In the data rows, 128 means zero.
Some points, one per row:
[110 143 147  92 101 100 112 125  85 203 152 126 132 166 152  52 134 155  94
 146 144  90 107 146]
[121 125 147 111 122 111 113 132  90  86 150 114  92 129  86 147 131 174 133
  84 171  90 129 126]
[103 145 153 157 157 159  96 163 133 122 103 149 101 114 100 165 126 132 160
 112 114 121 104 128]
[113 141 134  61  78  81 122 106  79 105 167 122 142 168  77  69 128 153  68
 126 152  93 133 132]
[104 162 140 121 146 155 109 149 156 119  92 160 155  62 174 142  89 125 141
 162 143 125 121  95]
[169 104 116 131 147 128 161 111 156  92  99  97 140 138 148 138 124 106 148
 174  66 148 107 108]
[130 118 159  67  94  68 122 112  45 114 181  84 128 116 142 147  96 149 165
 125 154 106 117  93]
[137  98 169  84 115  80 110 128  32 137 176  69 108 146 155 132 133 157 162
 116 151 108 131 120]
[118 156 129 126 134 141 130 130 160 174  84 148  69 123 173 160 181 152 153
 112 109 123 131 161]
[171 103 130 127 161 134 154 120 151 133  91  89 157 144 108 138 106 119  96
 161 134 166 182  88]
[ 84 171 156 152 159 174  83 173 151  97 108 176  99 106 171 140 154 142 127
  78 145 101 115 160]
[159  92  94 104  93  91 164  89 108  99 169  98 210  89 127  53  88  85 166
 170 136 121  77 122]
[ 91 167 147 137 145 159  99 156 150  67  97 170 130 163 133  91 130 134 134
 135 145 127 135 135]
[ 89 154 167 137 140 148  83 164 112 163 132 155 109  93 124 123 164 133  89
  72 135  93 107 181]
[ 85 159 166 166 163 171  80 179 131  88 115 167  72 110  97 163 164 153 127
 130 112 126 135 153]
[113 162 128 114 133 142 127 132 161 137  92 154 164 132 152 135  89 104  86
 114 168 167 178 102]
[160  77  87 153 102 105 160 100 111  79 183 102 174 139 188 137  53 111  93
 125 174 163 166  72]
[ 82 158 158 158 143 153  83 167 118 112 129 161 140 145 106 139  99 204  91
 105 189  55 157  55]
[165  99 147 145 185 150 139 141 146 127  98  87 118  93 109 109 165 101 154
 156  84 138  93 180]
[148 108 163 156 178 146 121 150 127 157 107  95  67  83  83 162 182 159  45
  87 119 102 134 182]
[171  88 158 161 192 151 133 147 137 118  95  78 129 155  81 124 126 115 151
 171  91 152 122 118]
[131 143 100 106 102 116 152 101 153  86 113 141  80 108 132 156 159 148 119
 131 115 127 133 152]
[ 82 165 155 142 151 168  83 172 140 138 122 175 110  94 132 151 146 128 120
  87 121 108 109 151]
[ 86 154 164 156 156 163  83 174 123 125 127 158 108 103 136 150 152 127 145
 127  95 121 106 143]
[150  93  94 156 111 115 147 108 123 167 171 116 159 144 160 108  76 110 178
 176 128 147 107  91]
[141 121 100  97  91  98 149  94 120  99 146 120 160  47 120 120 112 110 102
 125 148 116 114 139]
[ 98 156 110  99  76 103 125 110 115 119 156 159 149 144 169 121  81 135 163
 153 144 126 117  82]
[169  92 115 133 130 109 160 105 124 125 132  85 154 160 143 107  67 137 159
 163 160 129 128  77]
[111 159 126 107 123 136 128 128 153 150 106 153 141 152 125 141 114 127 125
  86 170 139 165 110]
[ 82 170 156 157 159 176  83 175 149 157  99 176 124  85 178 171 135 119  84
  54 124 105 110 141]
[128 125 136 120 129 122 126 129 113  88 140 118  64 106 182 187 164 164 140
 123 109 115 135 136]
[ 92 164 154 142 157 167  96 166 150 177  97 166  97  83 108 184 153 130  64
  51 121 110 123 159]
[129 149 109  99 110 119 148 107 155 132 109 140 125 167  73 119 138 117 190
 131 100 131  99 131]
[ 99 156 127 115 105 125 113 130 126 159 125 160 119 155 115  91 135 149 145
 150 142 111 122 135]
[ 82 166 156 158 155 172  82 174 142 111 110 177 104  96 212 167 134 130 146
 111 108 116 102 132]
Here are 16 more points, each followed by its number:
[114 155 107 100 102 122 134 113 147 122 116 155 102 143 121 121 148 155 172
 125 136 106 119 136] 0
[130 118 158  76 105  83 117 120  57 150 168  92 136 170  77  66 123 182  92
 161 145  70 123 107] 1
[107 130 142 157 142 148 105 153 121  88 139 143 103 129  91 158 132 125 167
  79 130 121 103 141] 2
[118 157 122  96 121 131 133 120 156 174  98 149 157 149 108 133 113 107 106
 101 168 162 184 112] 3
[118 160 122 109 127 136 133 125 161 147  90 149  87 131 129 141 155 151 134
  90 132 101 115 153] 4
[121 131 143  84 108  99 118 122  86 133 151 113 128 106 107  97 168 183  77
 151 133  64 138 130] 5
[161  98 106 118 116 107 160 100 125  94 137  98 169  66 107 137  90 114 128
 196 117 141 129  86] 6
[130 119 161  54  94  69 120 113  45 112 174  85 140 149  97 100 128 165  93
 139 158 101 155 107] 7
[109 149 148 150 154 157 107 157 143  66 106 150 179 151 117  78 129  28 171
 189  62 215 109 160] 8
[171 102 133 140 166 137 151 126 149  82  90  87 147 160 103  86 112 124 116
 149 146 135 138 124] 9
[150 118 121 149 154 145 142 129 156  96  90 117 172 139 123 160  94 103  71
  95 169 181 209  87] 10
[130 140 131 143 154 152 129 140 163 125  84 138 162  83  95 134 129  56 192
 190  58 183 101 137] 11
[169 101 110 134 139 121 163 107 145 149 115  94 144 130 171 105 133  87 157
 149 107 162 115 151] 12
[ 94 150 160 158 159 166  87 173 130  84 112 156  96  99 198 148 165 126 127
 155  73 129 110 156] 13
[121 149  98 116 104 123 143 109 157  92 115 151  95 110 131 138 157 146 128
  84 144 102 120 162] 14
[126 127 138  87 101  89 121 115  79  99 161 104 116 100 100 165 109 136 124
  67 155 105 109 124] 15
Which three of these numbered points are nearest to each point below, looking only along the 3 directions in which the first points spread most? Their numbers follow each, nearest first.
[ 99 150 150 105 113 117  99 139  96 154 149 142 122 151 148  96 134 118 146
 162 117 147 122 146] > 0 14 3
[157  74  86 189 119 128 152 113 128 106 178 114 124 138 158 113 141 119 150
 126 131 137 124 149] > 9 12 6
[170 105 115 126 148 130 159 110 156 188  87  96 182 151 160  40 126  26 185
 179  83 206  87 186] > 12 9 11
[167 106 131 126 162 137 151 122 154 148  95  94 143 157  99 101 116 132 149
 130 140 119 118 117] > 9 12 6
[138 107 181  67 112  70 112 122  29  80 173  64 152 170 160  95 116 160  64
 119 163  98 153 101] > 7 1 15
[167  64  83 194 115 118 161 105 122 155 176 102 166 146 143 141  56 115 108
 127 175 161 167  72] > 6 10 9
[125 128 147  77 100  87 127 114  77 166 155 104 118 157  70  84 138 182 127
 147 155  74 124 121] > 1 7 5
[ 97 170 144 128 146 158 108 152 158  40  95 166  93  80 142 157 167 131 130
 134  81 116 101 158] > 13 2 4
[117 156 122 118 118 130 131 123 150 104 103 152 139 167 125  51 129 150  92
 153 125  87  93 142] > 0 14 3
[105 128  53  65   0  24 155  46  55 175 249 149 147  76 135 128 149 169  96
 136 144  74 144 108] > 7 1 15
[133 145 107  98 110 117 150 103 154 126 108 135 109  95 148 152 140 141 111
  66 153 101 119 149] > 14 0 2
[179  89  95  71  68  49 185  58  85 123 172  65  86 157 116 111 164 173 178
 165  89  86  91 133] > 1 7 5
[140 139 117 104 125 123 150 111 153 110  99 127 146  68  87 135 102 119 172
 142 150 125 112 116] > 9 12 10
[155 112 134 141 163 145 141 132 154  34  88 107 166 129 159 151 103 106  76
 109 161 172 197  97] > 10 3 8
[ 99 158 151 142 157 164  99 163 148 124  91 160  79 106 148 155 165 145 129
 144  96 128 123 154] > 13 4 2
[ 99 148 154 107 117 119 102 140  97 175 142 139 103 142 106 119 158 145 144
 121 131 114 128 151] > 14 0 15
[148 119 120 150 154 144 141 128 160 125  91 121 156 134 171 103 116  89 160
 153 116 161 117 133] > 8 9 10
[ 95 159 137 139 132 149 101 149 137 163 127 164 143 180 124 105  92 156 121
 133 171 117 152  86] > 3 0 14
[136 140 107 104 107 113 152 102 150 153 107 133 142  97 164 123 161 182  74
 157 135  80 167 103] > 0 3 14
[166  63  80 183 119 124 157 108 127 165 169 106 162 137 177 101 126  54 174
 147  99 193 114 156] > 12 6 9
[125 154 121 106 123 130 140 116 160 157  89 143  89 108 150 154 156 139 118
 140  96 130 129 148] > 2 4 14
[126 133 139 151 163 158 120 149 154  98  99 137 118 157 183 101 152  87 169
 212   8 156  63 156] > 11 8 12
[112 161 133 114 136 144 123 132 160  85  99 153 111 124 175 125 157 218  65
 166 134  55 161  90] > 14 0 3
[ 94 171 144 129 145 159 106 154 156  86  97 171  92 146  90 160 135 163 143
 102 153 122 154 118] > 4 2 13
[134 144 101 103 104 115 150 103 153 121 121 138  81 214 104 127 141 255 108
 136 155  32 155  62] > 15 5 0
[131 150 112 108 122 128 146 114 160 108  98 139  76 103 150 175 158 153 109
 127 110 129 143 143] > 2 4 14
[139 134 131 129 143 137 136 126 154 118  91 123 143 169  94  83 126 159  61
 117 160  96 148 121] > 0 14 3
[ 98 148 156 133 144 147  89 162 113 108 135 146 103  93 159 151 155 131 120
 107 108 111 110 155] > 4 2 14
[ 98 146 159 144 151 154  91 165 119 143 125 149 148 146 128 109  82 125 136
 153 158 141 134 100] > 3 10 0
[136 136 101 110 101 111 151 100 144  88 129 135 148  58 120  84 124 116 172
 179 128 108  77 151] > 9 6 12
[130 113 165  66 101  72 114 117  40  96 185  79 143 188 114 107  80 192  85
 124 184  75 152  59] > 7 1 15
[108 154 121 109 112 127 123 125 141 143 113 155 168 129  96 102  73 123 124
 144 152 121 114  93] > 3 10 0
[142 125 140 152 169 155 130 142 158  79  87 119 161 151 143 142  64 118 115
 137 165 166 170  71] > 10 3 8
[145 117 119 158 151 147 136 131 157 108 104 124 124 130  64 139 113 120 143
 123 147 151 140 125] > 9 12 8
[141 125 125 140 151 148 140 130 163 104  90 127 179 150 105 143  51  94 108
 132 156 184 166  68] > 10 3 8
[146  90 100 199 146 156 138 135 149 155 146 131 111 102 191 172 134 123 146
 116 108 128 116 126] > 8 10 2
[152  85  93 157 112 119 148 110 121 122 177 114 178 152  77 146  47  97 114
 133 160 182 166  64] > 6 9 10
[142 124 148 143 177 159 124 148 155 107  88 118 187 168  87  84 110  44 182
 232  16 195  78 115] > 11 8 12
[ 94 159 140 134 134 150  99 153 135 133 118 167 153 150 169 120 124 110 115
 109 156 158 171 125] > 3 10 0
[ 91 161 160 151 161 170  85 172 146 135 108 167  94 103 142 204 144 129 105
 123 106 166 170 120] > 13 4 2
[161 100 110 132 127 117 161 105 137 141 129 101 125 149  83 110 123 154 144
 136 130  97 110 114] > 9 12 6
[ 85 171 154 154 157 171  88 171 153 114  93 176 104 100 101 102 180 213  75
 174 128  46 140 126] > 4 2 13
[122 155 117 102 117 128 136 116 155 133  98 146 166 146 129 143 101 106  87
  89 180 174 201 101] > 3 10 0
[169 105 118 136 152 131 157 114 156 134  99  95 145 138 128 104 115  98 154
 156 122 156 121 134] > 12 9 6
[ 81 161 161 159 151 166  81 174 129  80 128 170  97 146 135 131 150 156 174
 126 129 107 122 133] > 4 2 13
[100 153 122  95  89 107 117 119 109 181 150 153 118 159 113 115 117 161 138
 133 159 112 141 109] > 15 0 5
[142 130 124 128 152 148 139 128 166 145  86 128 176 155 115 146  45 101 121
 133 164 179 164  60] > 10 3 8
[127 133 113  45  43  45 148  73  65 122 182 106 138 172 177 100  99 151 138
 161 151 122 136  94] > 7 1 15
[159 102 103 148 133 129 159 112 149  97 126 111 140 123 128 109 138  83 154
 149 100 168 114 158] > 12 9 6
[131 148 110  99 111 119 147 107 155 105 104 137 133 112 124  99 155 184  80
 150 138  58 136 117] > 0 14 15
[168 106 120 136 154 131 159 115 155 111  92  95 177 145 143 163  84 108  77
  93 178 172 210  73] > 10 3 6
[125 130 144 148 163 161 114 156 146 142 105 136 115 103 113 162  89  66 255
 171  81 194  74 130] > 11 8 12
[169  71  85 147  98  95 164  92 106 125 184  92 148 168 168  89  98 132 131
 163 136 132 127 106] > 6 9 12
[102 164 132 122 134 147 112 142 152 156  95 161  95 126 121 131 154 147 142
  96 135 103 112 156] > 4 2 14
[143  85  92 198 137 150 138 131 142 133 158 133 201 174 164 158  63  94  82
 121 158 189 213  45] > 10 3 6
[124 145 101 119 103 121 145 107 155 159 118 149  95  94  96 112 190 222  76
 177 118  42 142 125] > 14 0 4
[135  96 163 104 107  79 111 125  32 128 198  76 113 141 129 118 131 152  98
  90 172 112 142 141] > 1 7 5
[146  97 180 117 155 112 113 146  66 112 149  70 121  78 126 186 131  82 128
  60 135 164 133 159] > 14 0 2
[146  94 101 195 142 148 142 129 149 111 142 128 135  81 151 120  93  69 166
  98 143 157  72 172] > 8 9 12
[127 124 140 106 111 102 125 121  90 146 146 110  37  52 191 123 199 167  47
  76 142  80  95 242] > 5 4 15
[130 141 131 128 154 153 129 139 163 102  83 139 149 149 130 142 117 134  92
 171 121 154 185  82] > 10 3 8
[166  69  82 146 109 108 163  99 114 125 176  99 177 135 166 111  60 114  95
 127 173 139 141  87] > 6 9 3
[139 139 121  97 126 125 150 112 155 189 100 128 132 142  78  85 147 122 129
 127 148 134 137 160] > 0 14 9
[ 92 160 160 149 161 170  91 172 144 161 101 164 104  94 103 173 144 124 139
 124 100 137 125 136] > 13 4 2
[151  97 186 182 226 180 101 184 131  94  94  88 143 173 128 128  66 162 149
 164 160 125 143  52] > 10 8 3
[162  81  87 120  89  87 163  88 101 158 176  94 180 142  95 129  57 109  87
 126 171 159 165  75] > 6 9 7
[154  80  86 174 113 120 152 110 122  61 179 112 117 149 143 106 148 121 150
 142 123 142 131 153] > 9 12 6
[110 141 150  93 112 110 109 133  91 116 140 127  99 100 200 146 150 144 116
  75 149 100 122 157] > 14 0 15
[170 103 118 122 152 130 162 112 154 219  99  94 105  97  89 170 128 132 144
 103 115 118 105 130] > 9 12 2
[168  85 174 124 190 139 122 149 107 153 117  62 111 146 131 101 150 173  90
 118 163  95 154 138] > 14 0 2
[169 105 118 128 148 129 161 111 156 100  93  97 139 138 101 110 116 102 154
 154 120 153 122 133] > 12 9 6
[112 139 150  98 122 119 110 136  98 174 136 127 110 115 142 159 136 129 161
 117 108 122 107 128] > 14 0 2
[130 118 159  68  96  73 120 113  51 139 174  86 143 133  35  98 134 168 113
 159 137  84 132 104] > 1 7 5
[ 85 157 160 139 142 151  80 166 115 134 136 160  88 150 126 135 140 176 165
 137 133  96 122 117] > 4 14 2
